One turn sends every row of this set to another row. A few are shown first. Where does it send the rows asked after them?
q_666: [  5  11 -11 -32  13  11  -5 -19  41  -6  12 -10]
q_366: [  4  19 -15 -33  13  12  17 -29  29   4  19  14]
q_742: [-15  43  -1  -3 -17   3  12  17 -13  -8   8  -3]
q_981: [ 14 -16 -15  15  28   7 -20 -39  -7 -15   2 -22]
q_164: [ 12 -19  39   5  36   0   8  -3  -4   9  16   5]
q_594: [ 26  -9 -20  20  29  10  -7 -32 -17  11  21 -16]
q_839: [ 11 -11 -36   7  20  20  -3 -35 -16  -9   8 -27]
q_194: [ -5  25 -17  23 -20  12  33   6 -18  -8  11   0]
q_19: [  7  -4  42  20  18  13  11 -26 -15 -22   3 -15]
q_637: [  0 -15 -19 -21 -22  14  13 -28  17  10 -12  23]
q_57: [  7 -12 -32  -3 -20  12  10 -19  18   7 -19  22]
q_552: [ -5 -22 -20  -5 -26  22  14 -21  -4  15 -27  12]
q_509: [  0  10 -10 -37  17  -8   4  -6  14  -6  28  20]
q_944: [-21  32   7  15 -12   1  36   6 -22   8   3   3]
q_160: [-14   7  -3  23  -5  -7 -12  18  -8  16 -23 -26]
q_716: [  2  -5  45   5  35   9  -3 -31 -12   8   8 -13]
q_876: [-19   6   1  18   1 -18  13   6  12  16 -18 -40]
q_551: [-16  -3  -4   5   6   4 -11   9   2  21 -24 -44]
q_494: [ 23   6   5 -27  10  27   7 -15  33   7  10  17]
q_35: [-19  10   9  12  -2 -17  41   9 -14 -16  10   8]
q_921: [ 16   8   0 -38  25  16   6 -29  22  18  20   4]
q_394: [  3 -18  47  12   8  16 -12 -18 -17   6  -5  -5]
q_939: [ -7 -11 -17 -19 -26  -2   0 -33   1  12 -13  24]
q_128: [ -1  -6  47  16  22   6  22 -24 -20   7   0 -19]
q_627: [ 15 -15  -7  15  29  13 -10 -38 -22  -8  18 -23]
q_696: [-21  37  -9  -9 -17  -3  35  -3 -18   1   8   2]
q_826: [-21  13  -1  15  -5  -6   6  22  -2  19 -13 -35]

q_826 moves to q_637
q_19 moves to q_742
q_981 moves to q_160
And these:
q_696 moves to q_921
q_666 moves to q_394
q_944 moves to q_366
q_939 moves to q_594
q_35 moves to q_509
q_551 moves to q_552

One turn sends every row of this set to another row. A few are shown first. Where does it send the rows asked after them?
q_925: [ 18  -5 -10 -26   5 -16   3  11   4 -31   8 -14  15  40]
q_523: [ 20 -11 -12 -15  -8   8   0   0  20  -9 -21   2  16  51]
q_43: [-12  -7  17  -6  -4 -24 -22  20  23  37   6  -3  19  -7]
q_18: [  2   2  13  -6   3 -24 -30  16   1  40   6   7  32  10]
q_609: [  6  -7 -16 -24   2  -3  25  -7  16 -24 -26 -11 -13  27]
q_486: [ -4   8  12  10  38   7   0 -13  12  27  -8  28 -19  18]
q_304: [ 25  -4 -27  13 -25   6  -3   8 -21  12   0  -9 -35  13]
q_561: [ 30  -8 -29  19 -26  -2  -7  10 -19   7  18  -5 -21  20]
q_328: [ -8  -2  10   9  14   1   4 -39 -22 -26  16  17  21  -4]
q_469: [ -1 -12  15  -8  -9 -38 -16  11  16  22  -8  -5  35  -7]
q_147: [-17 -27 -18  17  26 -22 -11  -4  24  10 -29 -14   8 -12]
q_833: [  6  12  33  -3  33  18 -10 -18  -4   4 -10  22  -6  16]
q_276: [-18   3  15   4   1   9  -6 -28 -22  -8  34  17  21  -8]
q_963: [-30 -21 -30  19  15 -10   2 -24   3  16 -22  -4   5 -20]
q_405: [-12   6  21   7  31  31 -11 -18   3  14   2  21 -15   8]
q_478: [ 29  -3 -22  13 -28  -5   2  10 -12  12  10  -2 -31  19]
q_484: [  4 -13 -26 -23  -6   7  -3  -8 -12 -30 -22 -25  18  23]
q_420: [-17   5   4  -6   6 -17   0 -23 -35  -8  28   7  22 -15]
q_555: [-33 -27 -21  18  14 -16  -8  -6  21  16  -4 -13   5 -23]
q_70: [ 25  -6 -32  14 -17  -3  -5  12 -23   2  13 -13 -33  12]

q_561 moves to q_70
q_328 moves to q_147
q_486 moves to q_18
And these:
q_405 moves to q_43
q_523 moves to q_925

One turn sends every row of this set to another row. A few are shown first. Where does it send the rows asked after them?
q_719: [-18  42 -43   0 -17  36 -20  -7 -14  14  -2 -17  -2 -12   2   0  12]
q_375: [ -9  -3 -13  25  12  -2  23  13   2  36 -26  19   2   6  -4 -31  -2]
q_518: [-13  -2  -6  15  23 -16  25   8  -3  33 -14   5   8   2   2 -29   3]
q_550: [  6  -9  -4  20   3   6  39   9 -16 -13 -13  43  -1  -6  14 -13 -21]
q_791: [  9  58 -15   3  -5  33  -5 -10 -14   0  13  -7 -10 -19 -24  18   4]
q_89: [  2  58  -3  -1 -14  38   5  -9 -18  -8  13  -7 -21 -12 -25   4  -2]
q_753: [ 13  -2   3 -25 -27 -24  -9   3  -1  -8  16   6 -19   9  18  17 -43]
q_908: [  2  -2 -12  29  20   1  24   7  -6 -18 -13  33  -6 -14 -18 -29  -6]
q_397: [  0  -1   0  14  27   1  14   7   9  39 -22   7  17  15   4 -18   2]
q_735: [ -7   9   3 -28 -12 -26  -3  11 -23  -9   6  25 -15  12  18  19 -45]
q_964: [ -2 -19 -11 -31 -13 -10 -25  14 -14  12 -13 -11 -15  20  17  14 -34]
q_156: [ 15  -6   4  27   6   7  34  11 -14   4 -11  40   8 -11  -3 -18  -3]
q_157: [-10  36 -49  -4 -17  32 -18 -15  -3  10 -13  -8  18 -13  -5   4  11]
q_259: [ 20  -7  -2  29  14   3  33  19 -10  -5  -7  35   8  -9  -4 -22  -7]
q_506: [ -1  42  -8   8   0  43   6 -12 -16 -11   3  -3 -21 -17 -35  12   3]
q_619: [  3  22   2 -31 -35 -18  -1  -5   1 -14  10   4 -24  18   9  17 -40]
q_358: [ 12  61 -21  -5 -22  33  -2  -2 -15  -7   8 -12 -12  -8 -26   8 -19]
q_732: [  7   9   4 -34 -24 -17  -5  -1  -9 -21   1  22 -25   8  19  17 -39]
q_428: [  4   3   0 -30 -21 -26 -15   7  -3 -12  19  15 -13   9  17  20 -40]
q_861: [-20  38 -37  -2  -6  34 -22 -12   5  15   5  -7  15  -2  13   3  14]
q_933: [ -7 -22 -29 -20 -16   2 -34   8 -10   6  14 -18   5  17   8  12 -34]
q_453: [ -2 -14 -18 -17 -10   0 -28  27 -14  15  -1 -13  -7  30  13  27 -34]
q_488: [-17  43 -52   6  10  19 -11 -20  -5  21  -2  -1   7  -7   5   9  13]
q_72: [  8  -7   1  33  10  13  33  11  -7 -12 -10  40  -8  -9  -9 -20 -20]
q_329: [  7 -10  -4   4  14 -10  23  18 -18  36 -20   7  17  26  -5 -21   3]
q_232: [  2 -22  -9 -23  -4   6 -33  17  -6   6  -4 -18   5  25  25  14 -23]
q_372: [  3  53 -18   6 -10  32 -10 -11 -12  -5  14  -5 -17 -15 -20  21  10]

q_259 moves to q_428
q_719 moves to q_375
q_550 moves to q_619
And these:
q_329 moves to q_933
q_89 moves to q_72
q_735 moves to q_358
q_861 moves to q_397
q_453 moves to q_157
q_753 moves to q_372

One turn sends every row of this set to another row. A few are shown first. Where does it send the rows asked after them?
q_878: [-13  38 -50  13   1  20   8  48  44  -8 -10  -1   8   4 -10 -16  -2   7
 -17   4 -13  22   4 -28  28  -6 -19  -7  50  -3 -10 -18 -18  14 -19  -6
  43 -11  19 -25  -9   9  47  30  15  29]
q_894: [ 11  19 -34 -14 -23 -34  19  10  15 -17   2  28 -16 -32 -32   0 -18  -6
  15  -8  -5  29   5  19   6   3  11  -8  53  10   6  17 -44  12  -8  18
  46  21  15  16   1 -13   2  15  26 -15]
q_238: [  2  24 -11  11  56 -13   0  28  -2   2  -1  10  -9 -14 -22  -4  21  13
 -30  -7  22  -1   8  18   1  -1   7  -4  -7 -14  33  -4  44  13   5 -18
  29  58  17  22 -33  -5  36  34  13  20]
q_452: [-16  19   6  17   1   9 -32  36  11 -21 -17 -21 -10 -10 -37 -25 -48   3
 -13  -5  20  24  15 -15 -28 -25  28 -13  -7  -4  11 -21  -3  17  28  18
  25 -41  13  14 -33   8  18   4  35 -12]
q_480: [ -5  20  -4  30  42 -39 -15  -1  22 -10 -27  27 -10 -14 -49 -10 -29  41
 -17   3  11 -23  -1  23   0  -5 -11  23 -10  -1 -19 -13   7 -27  13 -10
  51  22  33   4  -6  -3   5  10  23 -22]
q_142: [ 30  25  16   3  27  21  -9  27  43 -19 -30   6   0 -36 -25  -6   4  25
 -12  -7  18  19  19 -30  17  -7   7 -19  31  -6  13 -11  -1 -18  14  18
  43 -35  -6  37   0  24  -2 -26   5  14]
q_723: [-12  24  -6  11  35   8 -11  32 -12 -33   2  -9 -25  -8 -20 -10 -35  14
  -3  18  23   6  -2 -18 -17   4  13 -26  10  20   3   5  -4  11  27  32
  33 -31  13  22 -77  22  11  12  15  -9]
q_406: [ -2  18 -23  15  57  -2 -12  19  34 -26  -2  24 -11 -16 -30  -8  29  25
  -2  -8  16  25   3 -56  27 -20  -1 -53  20  -2   2   0   9   6  29  14
  39 -43  11  38   6   4   5  17  17  14]
q_938: [-13  -8 -33  32 -24  -9 -25   2  24 -14  17   6 -23   8 -28  -6  13  39
 -13  39 -11  -4  -9   3   5  -8   4  23  11 -16   1  10  25  11  21   5
  24 -10 -11  23 -33  -1  -2  44   7 -38]
q_657: [-15  22 -23  18  16  34 -14   2  28 -19 -15   5   5  18 -34  -4  -3  14
 -29   9 -28  21   4  -7   5  13  10 -18  32 -23   2 -39 -52  21 -14  -3
  35 -24   5  -7  16  -1  50   7  16  -5]
q_265: [  6  20  -9   6 -49  -5 -19  42  43  -8   1  -3 -12  -9 -25 -13   4  23
  -1  42  -5  17  18  -4   1 -10   5  44  17  -5  13   3  28  -6 -16   9
  39   9  19  26 -45   3   6  14  11  -5]
q_152: [-26  17 -31  15 -16 -38  -9  15   6  -5  12  19 -16   3 -45 -21  -2   2
   5 -21  10  25   2  21   6  -1   1 -27  45  20  -4   5 -11  30 -13  11
  32  23  11   2  33   9 -10  33  10   0]
q_456: [  0 -17 -34  36  11   0 -36   6  15   2  33  18   5   4 -38  14  -8  15
  -1  25 -15  32  -2   5  11   5  18  -8  -1 -19   3  15   0  32   9   9
  40  -2  31  53 -18 -11  16  55  36 -29]
q_698: [-25  -8 -45  30  46  -1  -6  17  29 -18 -20  18  -1  -1 -22 -21  -6  50
 -16 -26   6  26  21  14  11 -15 -10   1 -12 -35   1 -22 -15  15  15  -4
  33  30  47  29  16 -18  43  28  22 -30]
q_674: [ 11  26  -6  10  59   9  -1  15  22 -20 -23  28 -17 -16 -21 -17  -5  42
  11  12  14  26  20  36  10  23 -16   5   2 -29  10  -4 -15   0   6  17
  43  48  58  32 -18   3  45  -1  16  -8]
q_41: [  9  24   1  -6  24   0  -9  14  19   2 -25   7  -8  -8 -28 -19 -47  14
  -8  13  11  31 -12 -31 -17 -33  29 -12  17  19   7  20   9  27  58  23
  10 -17  18   9 -47  -2  20   7  22   2]
q_622: [ 15   6   3   4  38 -53   2  35  25 -14 -24  13  -6 -10 -53 -28  -2  38
 -22  -1 -13   6  12  -2  -6 -21  -6  12 -20   0  19 -23  12  -4 -12 -11
  38  31  36  15 -22 -33  22  45   9  16]
q_245: [ -1  33 -10  11  14  10  16  48  24 -10 -15 -14 -14   1 -20 -30  -9  54
 -16  -7  15   7   4   7  37  16 -24  23   1 -29  27 -21  26 -11 -25   6
  34  37  41  15   0   1  39   0  -6  -7]
q_762: [-10  13  -1  16  31   6   1  12  28 -28  -5   1 -14 -26 -18 -18  26  37
 -16  -5  30  14  18 -44  32  -5   9 -24  28  -2  14  -8  15 -19  21  16
  40 -53 -15  40  -7  11   8  -3  -3  17]
q_100: [ -4  19 -42   3  18  13  14 -20  31  -4 -34  12  -8 -11  -1 -29  13  20
 -18  34 -23  24  14   1  -3   4   8  -1  45  -8 -11   5 -26  12  21   1
  31 -23  15 -38  -5   1  30  21   0  18]
q_491: [-11  20 -10  11 -35  -7  -5  10   4  -3   2   8 -14  -9 -23 -15  -4  -1
   7 -21  17   8  14  41   6   8   8 -16  54   7  22  -3 -12  17  -9   7
  36  30 -21   4  19  17   2  16  15  -5]
q_844: [ -4  14 -21   5 -23 -37  30   6  -4 -14  16  15 -31 -26 -41  -8   1   8
   7   0  -2  30   1   2   7  20   5 -21  53   8  26   9 -26  13 -18  24
  33  16 -11  22  -5 -18  20  38   5  -4]
q_640: [ 30  18  -6  -7  53  12 -19  21  46 -11 -24  22   4 -34 -21 -17   9  16
   2 -11   9  35  14 -25  19 -17   7 -43  16   1   2   7   1   1  23  15
  46 -41  34  31  15  10 -11  -8  25  17]
q_814: [-18  25 -19   8  39  16   2   3  20 -18   9  11 -10 -10 -24 -17   2   6
 -18  31   4  30   3  21  34  37   9  -8  55   2 -20   0 -29  13 -11   5
  33 -26  34 -11 -25  14  52  10   7  38]
q_804: [-13  20 -13   4  18  11 -12  43   0  -4   1 -23   6  29 -12 -19 -41  14
   2  -9  11   9  -5 -42  11 -23  16 -24   2  27  26   8  17  20  26  17
  43 -26  27  10 -38   8   7  24  25   4]
q_510: [ 15  16  -8  16   1  11 -48  37  37  15  14  22   8 -11 -33   3 -11   6
   5  34   5  44  15  18  -4   4  13   8  19   9  -6  14  18  25 -15  12
  39  32  50  44 -34  14  11  20  26   2]
q_224: [-14   6 -42  22  36 -26  38  12  18 -22 -20  12 -24  -8 -25 -25   4  59
 -29   7   9  17  -7  -3  28   1 -16  33   9 -39   1   9  16   0  31   8
  15  30  26  13 -14 -11  33  21 -18  -3]
q_665: [ -1  31 -21  27  40  -6  12   8  -2  -9   6  11  -2 -29 -22  21 -18  11
 -24 -14  21 -19   2   6  18   8   9  17 -13 -30  20  -6  14 -21   3 -20
  64  25  24  29 -20 -18  37   7  42 -29]

q_238 moves to q_622
q_674 moves to q_245
And these:
q_265 moves to q_938
q_41 moves to q_452
q_406 moves to q_640
q_100 moves to q_657
q_844 moves to q_152

One turn sends every row of this set to another row. A few are shown first. Where does it send the rows asked after them?
q_978: [-64  -5 -16 -25 -33  -9 -34  43 -27 -31  -2   5  -5  -8  11]
q_692: [-75  12  -2 -37 -18 -15 -32  35  -8 -53   8  -5 -12 -18  -8]
q_989: [-50  -9  -5 -46  10  14 -58  -8   6  10 -20  -9  -8   3   7]
q_763: [-38  -9   5 -25 -25  -2 -38   4 -24 -12  24  26 -23  -2 -26]
q_360: [-42  31  24 -36  -5 -19  -4  33  -6 -46 -40  -5  13  -2   9]
q_784: [-53  51  -4 -51 -10   0 -38  16  13  11 -37  17 -25 -15 -10]
q_884: [-65 -20   4 -15  -7 -19 -32  24  11  -6 -48  15 -18   0 -55]
q_970: [-37 -25  26 -17 -15  -5 -39  18 -21  -7   7  33 -17  11 -34]
q_303: [-57   9  10 -58  13  16 -45 -10  -1 -12   0 -13   0   6  14]
q_314: [-62  -2  -9 -30 -21 -22 -20  53 -12 -33 -14   8 -38 -12  -1]
q_37: [-37 -15  18 -35 -14  -1 -32  -4 -15   6   7  48 -20   7 -23]
q_779: [-25  10  24 -25 -12  -8 -30   9  -2 -21  21  32 -17  -6 -40]
q_165: [-36 -21  12  -9 -10  -8 -23   8 -28 -12  13  23 -13  10 -36]
q_614: [-49  51  25 -27   0 -20   5   0 -21 -17 -43  14  -1 -14 -22]
q_80: [-46  10  20 -45  -2  -8 -28  28   3 -48 -42  31  19  31 -35]
q_204: [-44  21  18 -37  22   4 -56 -14  -7 -44 -48  24  17  -3  -9]
q_86: [-41  10   7 -29   0  -3  -6 -20 -24 -56 -23  39  -9 -15  -9]
q_352: [-44  24  19 -29   0  -5 -16 -24 -30 -52 -23  40  -9  -8 -12]
q_560: [-50  -6  28 -42 -12  -8 -23  20 -18 -54 -41  27  15  26 -37]
q_780: [-61 -21   7 -40   6   9 -45  11 -11   1 -23 -15  -1   1  26]
q_91: [-56  35  17 -21  -4 -19   6   9 -19  -8 -44  28  19  -8 -37]
q_351: [-72   0 -20 -35 -22 -11 -29  39  -9 -27  -4 -15 -20  -7  11]
q_222: [-77 -16  10 -13   2 -20 -19  26  13   9 -41  14 -19  -1 -43]
q_966: [-40  24  11 -29  33   5 -49  -5 -23 -24 -60  12  11  -5 -24]
q_896: [-36  14  13 -36  -6  -7 -16  26 -10 -39 -55  -6  20 -21  17]
q_200: [-50  31 -11 -28 -13 -10 -35  20   2  26 -34  12 -34 -16 -30]
q_424: [-54  42  23 -38  -3 -16   9  -3 -23  -7 -43  11   8 -12 -30]
q_353: [-50  24   3 -35  27   7 -58  -7 -13 -38 -47  21  23 -11 -17]
q_950: [-65  -2  17 -36  13 -15 -24   9  36 -15 -34   6 -21   2 -52]
q_679: [-72  -4 -11 -15 -21 -10 -28  39 -31 -31   2  13 -23 -12   9]
q_760: [-35  15   0 -24   4   2  -3  -5 -35 -52 -19  36  -6   1   7]
q_50: [-26  25  19 -39  -2 -14  -8  37 -11 -42 -38 -13  15  -9   6]
q_593: [-49  25  -4 -28   0   4 -52  18 -14  30 -45  21 -30  -9  -6]
q_775: [-49 -29   7 -32  27   4 -52   2   1  -8  -7  -6   1  -4  11]
q_390: [-67 -23   7 -24  -3 -19 -30  23  23  -8 -16   4 -11  11 -53]
q_290: [-51  13  31 -38   1 -13 -31  24   7 -49 -44  23  26  22 -28]
q_46: [-48  34  -1 -33 -12  -8 -47  23 -27  25 -24  15 -22 -30 -11]
q_302: [-39  23  -9 -26  -6   0 -34  16  -2  37 -46  16 -17  -4  -9]
q_998: [-91 -12   5 -34  13 -18 -30  32  12   0 -35   1  -8  16 -38]
q_113: [-64 -13 -10 -41  10  13 -46  -3 -17  -3 -32 -18  -9   6  18]

q_679 moves to q_593
q_950 moves to q_692
q_978 moves to q_302
And these:
q_314 moves to q_46
q_353 moves to q_80
q_200 moves to q_763
q_204 moves to q_290
q_91 moves to q_760

